Each row has a name. Each question is about the rows just above it. Places in a row count from 0.

Columns, left to right: E S L W N H K F P R
vuf: 2 3 -1 -3 4 -2 0 9 0 4
Fosa: -7 12 -13 -15 -18 -2 -3 56 -1 -3
dobag: 1 1 0 0 0 1 0 0 0 0
nasoz: 1 -2 -1 -1 2 -1 0 7 0 2
Beger: 1 -1 0 -3 4 3 -2 7 0 2
Every place of 0 in dobag: | 2 3 4 6 7 8 9
Give the next 3 entries after -1 -1 2 -1 0. | 7 0 2
The next 3 entries after 3 -1 -3 4 -2 0: | 9 0 4

Columns, left to right: G J D C X B
lup: -41 21 -6 36 44 -7
lok: 18 -39 -45 -20 -22 17
Daf: -5 5 -24 -20 -17 -18
rege: -26 -29 -36 17 -18 41
kove: -9 16 -9 31 -12 -21
zege: -3 -5 31 -39 -4 0
44 -22 is in which column, read top down? | X
What are the next 3 entries after 16 -9? | 31 -12 -21
-20 -20 17 31 is in which column, read top down? | C

Columns, left to right: Y U Z M
dabif: -31 11 19 -52
bati: -32 15 -7 -7
Lofog: -8 -5 37 -16
-8 -5 37 -16 is in which row? | Lofog
Which column holds this, read top down? -32 -8 | Y
Places of -32 in row bati: | 0

Columns, left to right: gugu dez gova Gemi viduk vov rekis kod luf Fud
mif: 8 -15 -5 0 28 -1 -2 21 24 26
lil: 2 -5 -3 -3 17 -4 1 5 17 10
Gelet: 18 10 -17 4 -6 0 7 7 18 -16
retu: 8 -15 8 0 28 9 -2 21 24 26
Fup: 9 -23 27 0 -11 -2 13 -13 -2 23
Kozos: 7 -9 7 21 4 29 -16 25 0 9
Kon: 30 -15 -5 0 28 9 -2 21 24 26
Noz: 18 -3 -12 11 14 11 -1 23 29 3
bal: -2 7 -1 -30 -32 -48 36 -55 -10 -14
Pog: 4 -6 -1 11 19 15 -11 21 14 13
sur: 4 -4 -12 4 27 7 -8 19 24 12
mutid: 6 -16 0 -9 -2 -5 16 -7 3 17
Whose row is 8 -15 -5 0 28 -1 -2 21 24 26? | mif
Every place of 29 in Kozos: | 5

Columns, left to right: nusa zareg bor todep Fuvup
peti: 22 -12 -14 -7 7
mubis: 11 43 -16 -28 -58
maki: -21 -21 -21 -21 20
vafeg: 35 -29 30 28 -27
Which column holds -16 -21 top down? | bor
At which places does maki hold -21? | 0 1 2 3
-16 -21 30 is in which column, read top down? | bor
35 -29 30 28 -27 is in which row? | vafeg

Columns, left to right: Taza nup Keto pudub mor bipof
dus: -28 18 -4 -33 27 11
mobar: -37 26 -27 -17 -16 9
dizok: -46 28 28 -44 28 28
-4 -27 is in which column, read top down? | Keto
Places of 28 in row dizok: | 1 2 4 5
What are the next 3 entries after 26 -27? | -17 -16 9
Which column holds 9 28 top down? | bipof

Columns, left to right: Sapi pak Kos Lota Kufi ranan Sesu fori tuk morit
bimu: 17 -6 30 -22 -10 3 3 -1 5 -22
Fasob: 22 -15 55 -27 -28 -16 5 3 -8 -31
san: 53 -29 53 -7 -11 -7 9 -7 13 -26
lumid: 20 -6 35 -4 -31 -4 3 -7 14 -7
Ritag: 15 -7 30 -17 -10 3 15 1 4 -20
tes: -17 11 53 -28 -22 -15 14 -3 8 -23
volod: 11 -14 42 -12 -13 -10 4 3 9 -26
At which places does san hold -7? | 3 5 7
Which column holds this, read top down? -16 -7 -4 3 -15 | ranan
What are the next 3 entries after -7 9? | -7 13 -26
At which places does Ritag hold 4? | 8

Columns, left to right: Q A T V
giri: -5 -32 14 31
vima: -3 48 -11 16
taso: 5 -15 24 46
mitiz: 36 -25 -26 1
loz: -3 20 -25 49
bim: -21 -7 15 -28
kepos: -15 46 -16 -6
sog: 11 -55 -30 -34
Dudo: -21 11 24 7
Which column holds 46 1 49 -28 top down? | V
Which column holds this, read top down? -28 -6 | V
Every place of -25 in mitiz: | 1
Which column holds this, read top down? 24 -26 -25 | T

Columns, left to right: Ges fim Vopa pob loku Zimi Giba vog
Bozug: -14 -19 26 -20 -38 17 -29 32
zim: 20 -18 7 30 3 49 -9 -47
vefa: 20 30 -18 7 15 -27 42 -11
Gev: -20 -20 19 -14 -20 26 -24 2
The next 3 entries after -20 -20 19: | -14 -20 26
Which column holds this, read top down? -20 30 7 | pob
What are the next 3 entries after 20 30 -18 7? | 15 -27 42
Which column holds this, read top down? -11 2 | vog

Columns, left to right: dilos migi zem zug leku lini
fegub: -3 -9 -5 13 -1 -4
feki: -3 -9 -5 2 -1 -4
bel: -3 1 -2 -10 8 -8
vuzak: 0 -2 -2 2 -1 -5
Give the next 3 entries after 1 -2. | -10 8 -8
-5 -2 -2 is in which column, read top down? | zem

Columns, left to right: vad rutef mabe lavit
nok: 50 -33 -14 2
vogu: 5 -19 -29 -7
Lami: 50 -33 -14 -19
sugo: -10 -15 -26 -27
zamu: 4 -1 -1 4
-7 -19 is in which column, read top down? | lavit
Which column holds this, read top down? 2 -7 -19 | lavit
Whose row is 50 -33 -14 2? | nok
Places of 4 in row zamu: | 0 3
2 -7 is in which column, read top down? | lavit

